In the rows, zero is written as 128.
name the system of each run
Veg, seq 1 (9 x 22)
[[ 67 107 143 105 162 126 164 102 162 170 179 110 122 149 132 170 103 116
  162 137  95 144]
 [ 87 163 168 124  84 114 151 119  84 158  93 114 123 158 105 163 119 135
  162  67 152 125]
 [158 102  97 102  72 118 104 138 128 105  62 110  95 153  85 129 114 172
  105 103 103 106]
 [166  81 146 104 147 125  54 101 128  99 105 128 167 127 126 136 136 101
  112 145  73 147]
 [115 160 178 142 172 146 115 140 110 101 116 133 163 115 131 100 173  73
   80 161 161 113]
 [ 92 124 118 126 167 146 170 169 171 146 178 109 106 118 107  97 127 121
  106 160 148  62]
 [108 101 119 120 155 105 169 107 125 202 171 117 128 137 121 169 106 118
  195 101 118  93]
 [144 134 111 142  70  90 161  91  73 158  66 135 115 156 105 153 117 128
  138  68 152 130]
 [167  76 104 138  82 108  89  95 143  68  60 147 102 144 109 101 127 157
   81 110 105 146]]
kipa, seq 2 (9 x 22)
[[ 78 116 201 158 137 170 110 139 194  44 168 142 139 149 129 122 148 132
  146 147  62 138]
 [110 168 131 125 177 144  82 139  72 146  74  58 109 127 194 119 126  86
  181 134 135 153]
 [112 175 113  36 114 111 155 151 119 197 152 121 133 129  99 191 105 181
  104 131 147 126]
 [149  88 179 149  77 147 119 135 149 106 190 142 185 126  79 144 126 122
  183  87  85 101]
 [189 106  94 162  92 127  79 125  81 111  63  92 128 101 148  70 125  98
  142  96 162 140]
 [150 143  91  87 131 106 127 125 144 124 130 177 128 106 128 120 138 171
   20 173 169 149]
 [ 97 123 170 166 171 163 157 140 173  94 201 151 161 122 136 116 150  81
  130 179  99 125]
 [ 94 134  97 152 171 138 136 140 111 170 125  57  83 123 181 102 106  97
  199 121 150 120]
 [131 147  95  84 119  87 151 113 128 185 145 158 103 136 131 187 102 208
  149  99 127 128]]
zom, seq 3 (9 x 22)
[[162 133  94  90 193 112 112 133  94 157  82 123 129 118 127 115 150  98
   59 172 145  82]
 [ 79  77 157 116 153 112 165  92 187 147 193 152 140 139  88 138 123 120
   91 138 127 107]
 [107 111 160 196 155 131 126 119 113 126 125 115 120 136 145 108 138  90
  217  85 126  88]
 [135 137  66 106 159 104 137 131 105 157  56 109  60 152 138 126 125 156
  112 129 129  89]
 [103  89 145 121  94  99 136  77 168 105 117 169 116 164  94 149 120 163
   84 111 102 156]
 [131 118 171 184 115 151 100 125 110  63  85 117 145 139 131  97 154  70
  144 120 109 138]
 [121 150 120  82 185 146  96 170 131 120  99  93 107 126 139 111 141 129
   84 179 123  95]
 [ 89 130 182  86 150 115 143 116 157 153 173 159 152 150  89 182 130 149
  120 125 102 100]
 [122 115 153 163 102 139 143 135  96 143 112  88 136 144  95 129 124  80
  196  78 126  86]]
beku, seq 4 (9 x 22)
[[125 167 110  97  61 168  94 181 113  94  72  49  91 147 141 141  99 161
  168 114  88 178]
 [165 139 163  56  95 114  22 125 104 113  89 128 162 112 113 146 125 181
   98  99 130 158]
 [199 144 129 113 103 156 106 172 111  93 127 135 193  93  90  99 157  91
   59 169 147 106]
 [137  75  86  91 151 148 117 154 169 155 181  74 128  86 110  82 100 106
   90 166 153  98]
 [141 106 130 115 185  97 129 108 133 199 205 156 155  94 131 139 123 137
  159 115 156  79]
 [154 136  83 192  91 122 221 130 111 158 158 156 128 127 126 136 123 107
  176 107 142 113]
 [112  84  93 175  80 107 138  87 152 113 112 125  71 141 158 102  97 159
  158  83 133 180]
 [130 154 145 153 156  99  88  81 121  88  92 195 126 133 189 124 157 154
  111 133 127 184]
 [106 183 133 124 137 165 155 157 140  86 128 130 136 135 148 132 147 107
   78 204 109 179]]
Pato, seq 5 (9 x 22)
[[108 123 186  85 111 145 115 141 138 138 162 110 180 120  70 142 129 111
  101 125 140 105]
 [164 131 140 135 154 143  86 157  95 140 127 102 153  99 135 105 140  97
  173 116 142  78]
 [183 124  61 103 135 115 152 133 102 169 115 123 133 119 128 147 119 111
  113 152 122 122]
 [141  90 131 143 114  92 148  80 138 140 145 176 153 122 102 129 132 126
   92 110 150 126]
 [133 110 122 193 145 126 119 114 136  97 113 142 105 119 163  71 144 114
  139 123 144 127]
 [104 127  84 116 156 128 143 128 155 125 119 119  82 141 158 129 115 148
  109 166 106 150]
 [ 75 142 168 121 130 124 159 119 155 137 167 148 128 151 114 160 127 152
  137 119 120 126]
 [113 143 148 159  99 150 129 157 115 113 116  96 115 137 126 114 126 122
  188  91 129 110]
 [149 132 101  89 103 126 102 136 108 131  81  97 116 139 121 152 112 144
  125 122 104 141]]
der, seq 6 (9 x 22)
[[ 80 140 109  97 198 116 133 141 166 149 141 127  68 135 155 128 126 182
  117 150 132  96]
 [118 133 159 111 137  99 137 101 121 168 156 161 140 149 123 197 121 165
  189  93  91 115]
 [113 140 140 166  55 131 157 126  91 121  72 100 113 160  99 131 116 112
  163  68 141 132]
 [151 135 128 122  99 137  60 147 124  63  50 117 101 130 133  93 138 168
   92 123 125 139]
 [154 130 156  98 153 145  90 123 131  98 134 145 190 124 131 152 150  88
   88 185  80 166]
 [ 79 124 145 115 146 153 183 141 146 156 176  92 151 122  99 124 122  58
   87 170 155 117]
 [106 115 120 100 175 116 127 148 153 175 162 117  92 114 114 112 122 170
  138 109 159  35]
 [172 102 109 132 128  81 127  88  96 171 114 162 128 142 121 171 124 150
  186  71 108  91]
 [144 108 118 189  51 111 144  85  99  94  61 140 117 150 122 111 124 108
  123  80 145 174]]
kipa, seq 7 (9 x 22)
[[145 133 123  95 147 132 112 154 107 114  59 107 105 177  98 166 139 138
  142 132  48  65]
 [115  84 157  77 122 106 106  77 105 152  86  98 158 159  81 170 116  83
   92 118 109 141]
 [117 130 185 134 124 121 123 130 105 129 103 137 156 133  67 109 156 102
   94  98 175  53]
 [174  93  94 116 165 134 116 152 129 122 102 114 118 129 100 110 141 103
  102 153  96  45]
 [123  70 118 113 175  93 140  67 129 171 126 131 143 137 117 140 124  76
   88 145 132 128]
 [ 99 124 146 167 142 110 184 111 123 145 126 153 117 147  99 114 149 108
  119 105 165  64]
 [136  89  88 143 144 121 143 128 144 116  94 123  76 160 115 121 129 136
  139 125  79  68]
 [113  95 135 120 150  89 120  64 119 134  79 146 117 165 126 154 132 118
  102 120 105 150]
 [ 91 153 167 145 123 126 159 127 114 110  88 142 122 164  94 130 156 109
   96 116 140  97]]
Pato, seq 8 (9 x 22)
[[188 110 106 146  90 114 135 119 151 104 164 197 151 116 123 135 132 169
  119 118 111 136]
 [122  94 127 177 118 134 122  92 141 103 134 119 135 118 165  96 121  78
  136 133 138 201]
 [ 95 159 115 105 156 122 114 136 145 133 129 123  89 112 170 102 122 173
   91 150 174 152]
 [118 152 140 120 131 149 149 162 175 118 199 154 134 124 133 149 129 171
  158 146  94 117]
 [108 126 140 139  93 146 140 132 118 151 151  79 140 128 130 144  98  99
  200  98 128 157]
 [150 160 114 100  88 113  94 135  91 145  85 119 119 117 133 134 115 172
  130  88 165 147]
 [187 133 127 129  89 134 108 132 135  83 132 175 167 116 122 136 141 146
  102 144 101 157]
 [116 102 142 138 132 145 113 113 143 111 150 108 162 104 141  97 126  69
   98 159 148 179]
 [105 148 120 107 183 128 112 148 145 156 162 117 113  95 160  98 127 147
  117 148 178 112]]
rogub, seq 9 (9 x 22)
[[ 92 141 140 117 168  99 110 106 126 132  86 143  87 145 149 123 143 165
  106 119 145 117]
 [116 150 143 123 123 143 151 145 148  91 125 151 126 160 117 165 140 146
  123 150  69 126]
 [ 94 107 169 113 121 151  99 132 139 116 133  79 146 134 110 126 114  93
  135 125 115 141]
 [132 155 150 106 151 123  96 144  95 140  93 118 129 129 122 126 145 134
  125 113 146  81]
 [174 129 111 122 103 137 142 146 122 114 120 143 152 141  96 153 136 120
  119 141  88 109]
 [136  82 143 134 115 129 109 105 131 127 136 111 160 113 108 110 118  85
  111 120 138 139]
 [137 128 118 141 164 109 125 119 116 134 106 146 115 119 135  98 148 122
  106 129 160  90]
 [137 111  97 128 134 125 161 128 152 124 138 148 117 146 116 146 128 129
  117 152  89 114]
 [ 95  91 157 130 131 121 125 103 151 135 148 119 132 135 115 129 115 116
  132 111 131 136]]
zom, seq 10 (9 x 22)
[[126  78 133 130  53 161  97 135 146  86 106  60 122 138 105 115  95 109
  148 105  92 179]
 [156 161 161  98 146 127  30 139  98 103  88 135 150  95 152 103 152 153
   96 125 163 140]
 [158 143 129 102 147 137 171 144 131 133 163 164 182 122  85 152 153  88
   64 187 112  98]
 [ 84  88 155 127 144 152 139 135 158 162 201  72 144 115 117 125  99  85
  183 122 128 118]
 [135 154 123 137 155  99 109 132  90 174 114 131 107 111 156 120 129 163
  184  72 173  77]
 [167 101  55 130  93  93 186 101 124 146  98 160 103 152 102 148 117 144
   93 123 113 118]
 [115  63 132 162  89 129 103  82 161  84 123 118 119 130 140  94 107 113
  117 118 123 204]
 [136 171 152 160 176 142  84 142 114  76  98 152 135 110 182  85 172 121
  109 158 146 138]
 [107 169 123  94 174 148 176 165 149 135 155 135 132 143 125 164 143 120
  100 199  87 107]]
beku, seq 11 (9 x 22)
[[177  90  72 138  84 154 157 167 157 148 211 101 141  91 111 107  92 123
  173 125 127 112]
 [161  98  93 147 118  92 105  87 117 175 158 138 126  84 171 107  99 149
  176  75 182 155]
 [168 157  87 177  95 102 168 108 123 110 132 212 128 114 162 113 143 159
  100 130 166 169]
 [119 113 105 160 117 150 138 121 184  74 163 141 115 118 174  96 119 132
  110 174 109 210]
 [ 91 170 158 115 186 141  88 133 138 132 175 129 136  97 203 127 128 147
  154 155 143 180]
 [126 218 127 100 117 157 164 190 119 148 172 135 143 120 142 174 129 166
  163 144 124 132]
 [154 128 118 114  43 157 115 163 135 125 153  90 137 119 113 147  86 160
  194  92 102 157]
 [190 129 119 131  84 113  59 120  91 125 101 131 148  91 150 103 120 157
  147  82 165 157]
 [189 140  82 121 105 122 122 135 125 103 113 168 142  96 135  97 140 144
   41 166 161 161]]
Veg, seq 12 (9 x 22)
[[ 88 112 177  96 142 119  75 139 108 176 121  66 121 113  94 111 115 133
  165  61 186  60]
 [190 133  92  91 142  95 141 138  90 156  79 155 123 154  87 174 150 151
  113 123  89  37]
 [171  49 114 142  87 120 141  80 122 117 109 124 174 135  80 123 123  43
   82 136 110 148]
 [114  93 173 182 173 112  72  94 130  93  96 143 120 112 152  51 159 109
  112 107 176  99]
 [100 150 105 134 217 124 176 138 151 123 121 157  83 156 147 133 159 129
   93 189  99  78]
 [ 54  97 148 125 124 126 202  95 158 170 184 109 136 153  99 163 101  82
  130 135 125 154]
 [ 80 125 167 144  97 104 122 113 108 148  93 108  91 156 106 134 117 158
  189  36 154  96]
 [164 121  83  89 110 106 112 125 106 118  35 123  88 173 106 161 126 167
  107 120  67 115]
 [145  80 164 101 120 128  78  85 137  89 106 129 182 137  99 139 131  81
   67 150  94 179]]
der, seq 13 (9 x 22)
[[109 139 135 127 172 129 128 151 164 129 178 157 102 121 145 127 136 184
  157 132 120  83]
 [133 130 113 123 126 117 151 115 101 170 125 117 125 148 136 181 109 128
  201 103  90 130]
 [115 149 130 141  54 119 130 123 106 119  87 119 112 134 121 120 115 151
  126  81 169 167]
 [166 144 140 144 106 153  80 162 134  58 103 147 140 121 133 105 152 150
  120 138 103 128]
 [143 123 117  97 151 153 119 133 127 125 133  98 160 121 134 146 123  71
  110 189  91 167]
 [ 87 137 143  98 143 130 156 137 146 167 183 115 144 105 112 118 117 117
   93 146 186 127]
 [140 122 117 131 149 124 143 156 140 154 170 138 119 116 110 124 132 157
  168 108 132  42]
 [164  94  84 133 108  96 125  96  97 158  97 118 112 138 131 145 105 128
  177  81 115 129]
 [145 133 129 165  74 112 114  95 111  89  86 160 131 125 144 100 136 138
  106  97 163 185]]
rogub, seq 14 (9 x 22)
[[108  94 136 124  77 161 136 123 158 106 154  84 156 120 106 114 102  73
   90 153 126 197]
 [118 141 146 122 200 117  66 138 127 138 130 120 115  86 168  81 143 147
  126 123 186  89]
 [157 163  90 129 150 133 190 158 119 147 141 153 121 150 128 180 140 131
  157 156  72  84]
 [109  75 141 107  61 135 138 110 153 147 166  89 151 128  79 140  84 111
  132  98 129 159]
 [138 136 149 164 133 103  75 114 100 117  86 144 112 112 154  82 147 153
  143  72 188 110]
 [172 160  68 137 126 127 162 134 112 106  76 153 110 154 154 152 144 126
  110 174  80 147]
 [101  96 146  95 124 140 120 108 174 123 182 119 161 110 123 130 108 110
   83 165 130 192]
 [ 97 153 164 155 183 136 118 152 131 134 154 128 120 107 149  86 151 130
  156 119 175  71]
 [147 136  75 109 123 136 171 162 119 154 113 101  96 156 114 165 113 142
  170 131  75  85]]

runs to name
seq 15 (2 x 22)
[[143  92 130  91 134 118  88 107 120 162 144 110 150 124 128 166 102 131
  174 106  99 144]
 [126 162 157 147  97 112 151 114  89 136 114 156 154 128 113 135 143 117
  117  95 179 128]]
 : rogub
seq 16 (2 x 22)
[[124  93 146 139 162 135 137 127 171 112 180 152 150 120 110 112 144 105
   99 157 117  96]
 [102 104 115 132 186 118 150 115 129 173 138 103 109 136 137 126 119  96
  157 132 127  91]]
 : der
seq 17 (2 x 22)
[[ 75 127 173 161 137 119 135 117 104 154 110  99 101 160 126 143 123 124
  228  57 124  83]
 [162 166  88 122  77 119 134 146  74 118  24 113  88 170 116 153 129 157
  140  97  96 116]]
 : Pato
seq 18 (2 x 22)
[[ 94 143 134  61 119 148 147 150 145 165 166  83 139 147 109 198  94 131
  158 144  78 154]
 [126 143 190 134  75 137  97 146  98 135 132 111 159 119 100 137 123 139
  198  54 148 108]]
 : beku
seq 19 (2 x 22)
[[127  94 140 161 116 168 109 184 166  86 154  92  96 133 109  97 123 151
  208  96  83  50]
 [153 140  80  76 185 110 112 114  73 201  90  80 128 128 165 172 110  91
  148 150 113 144]]
 : Veg
seq 20 (2 x 22)
[[125 118  97 122 136 154 141 154 130 128 115  73 114 127 123 109 119  83
  111 161 123 126]
 [101 108 148  84 155 107 104 112 142 164 146 123 124 125 116 143 117 158
  129 110 141 105]]
 : beku
seq 21 (2 x 22)
[[124 135 127  91 128 138 121 130 132 136 141 111 139 145 138 185 110 131
  163 141  66 164]
 [ 94 156 162 118  90 142 138 142 112 144 140  98 147 119 109 134 116 119
  132 105 177 152]]
 : der
seq 22 (2 x 22)
[[ 91 147 158 123 167 130 103 120 148 132 170 133 134 116 177 137 123 142
  166 137 124 165]
 [109 189 124 125 122 138 180 161 109 152 139 126 128 140 131 164 131 128
  155 133 128 118]]
 : der
seq 23 (2 x 22)
[[157 185 149 182  96 150 174 157  78 157 174 141 191  87 133 116 146  72
  168 108 199 119]
 [175 118  23 111 121 147 155 181 150 167 179  88  92  83 144 102  90 153
  150 148 142 103]]
 : zom
seq 24 (2 x 22)
[[172  91  85 117 154 155  76 156 148  76  87  86 110 119 139  80 134 104
   84 182  89 117]
 [121 116 141  80 197 106 107  87 142 165 180 146 179 101 151 148 125  99
   82 181 142 175]]
 : der
seq 25 (2 x 22)
[[110  94 105 148 121 114 186  92 167 127 160 162 118 137 119 120 121 121
   85 148 135 146]
 [ 87 113 160 176 168 132 129 109 156 108 160 140 121 129 166 107 136 112
  168 131 122 136]]
 : beku
seq 26 (2 x 22)
[[163 140 104 145 157 118 133 112 119 146 166 164 166  69 171  95 138  99
   81 169 194 171]
 [117 144 105 169 165 147 192 146 169 137 223 158 134 101 165 112 129 110
  141 175 143 135]]
 : zom
seq 27 (2 x 22)
[[106 130  89 122 161 148 154 171 154 138 132  91  68 140 130 112 117 146
  147 144 111  64]
 [126  91 125 102 154  92 112  75 133 166 136 140 127 149 140 180 109 144
  167 108  83 145]]
 : kipa
seq 28 (2 x 22)
[[114 165  85  64  93 120 147 149 106 205 140  80 119  91 125 129  86 149
   88 122 224 165]
 [182 106 136 127  72 110 104 133 154 116 180 191 149 113  99 147 123 220
  172  69 104  94]]
 : Veg
seq 29 (2 x 22)
[[ 87 125 123 115  25 130 188 113 132 166 155  93 134 136  91 150  72 125
  131  90 173 206]
 [145 131 171 159  83 131  61 156 156  68 141 170 122 104 125  81 144 220
  160  64 147  95]]
 : kipa
seq 30 (2 x 22)
[[116  71 103 117 145 149 105 136 173 111 131  80  96 121 126  89 111 113
  106 155 111 123]
 [112 140 147 120 202  95 111  90 112 168 138 156 137 116 169 142 139 128
  132 132 152 132]]
 : kipa
seq 31 (2 x 22)
[[134 151 133  81 144 122  84 113 120  97  78 142 134 150 150 170 138 147
   92 164  76 179]
 [ 86 160 195 115 104 154 147 141 128 104 134 122 170 140  87 143 141  89
   84 147 138 147]]
 : zom
seq 32 (2 x 22)
[[205 122 107 161  65 137 106 138 103  98 117 135 151 120 133 136 121 130
  187  95  90 148]
 [152 124  91 122  89 114  90 112 105 118  78 109 124 102 150  90 111 127
   77 124 182 197]]
 : beku
seq 33 (2 x 22)
[[183  97 124 124 134  95  97 105 101 156 124 155 156 115 116 141 133 133
  154  93 126  92]
 [171 109  95 155  82 117 167 114 107 117 104 151 145 131  94 115 138  93
   83 130 140 125]]
 : kipa
seq 34 (2 x 22)
[[136 162  99 173 129 138 158 130 103 109  97 130 124 123 170  99 143  82
  108 159 155 167]
 [104  97 105  89 125 127 130 133 183 130 156 121  98 120 109 111 107 168
   71 147 140 123]]
 : Pato
seq 35 (2 x 22)
[[115 140 162  49  61 157  89 161 156 126 175  86 159 121 100 177  88 174
  145 120  96 181]
 [181 172 171 116  72 142  88 155  64 141 129 126 203  90 108 139 135 117
  157  85 169 130]]
 : zom
seq 36 (2 x 22)
[[162 135 112 120  96 119 113 141 109 179 172 123 148  80 134 122 104 158
  173  80 180 123]
 [215 136  75 171  71 128 139 149 100 115 123 148 136 104 136 106 126 136
  156 106 142 126]]
 : der
seq 37 (2 x 22)
[[135 123 115  93  68 130  76 128 123  99  61  85 102 133 123 116 104 162
   97 109 132 182]
 [135 157 179  91 143 133  76 128 138  83 135 173 174 118 136 144 157 152
   78 163 112 162]]
 : Pato
seq 38 (2 x 22)
[[123 152 132 132 119 149 121 137 132 121 161 114 152 107 168 131 118 114
  150 146 131 191]
 [118 148 123 104 103 138 121 150 138 145 163 107 132  97 135 123 104 153
  122 129 169 159]]
 : Pato
seq 39 (2 x 22)
[[144 141  97 125 144 165 163 191 149 134 177 108 121 118 124 125 125 126
  159 158 101  71]
 [127  88 120 101 121 110 137 101 117 190 143  98 137 139 109 171  91 115
  181  92 112 127]]
 : Pato
seq 40 (2 x 22)
[[140 126 137 122  77 165 142 168 149 104 160 116 166 107  82 105 131 102
   79 151 146 125]
 [139  95 130 133 174 142  73 140 152 122 165 108 133  83 150  76 124 117
  138 142 143 110]]
 : kipa
seq 41 (2 x 22)
[[138 126 141 132 139 164  92 168 123 106 123  84 140 115 131 103 135  96
  149 138 117 102]
 [126 143 130  70 169 112 109 134 123 169 133 128 133 121 125 153 127 149
  112 140 133  98]]
 : zom
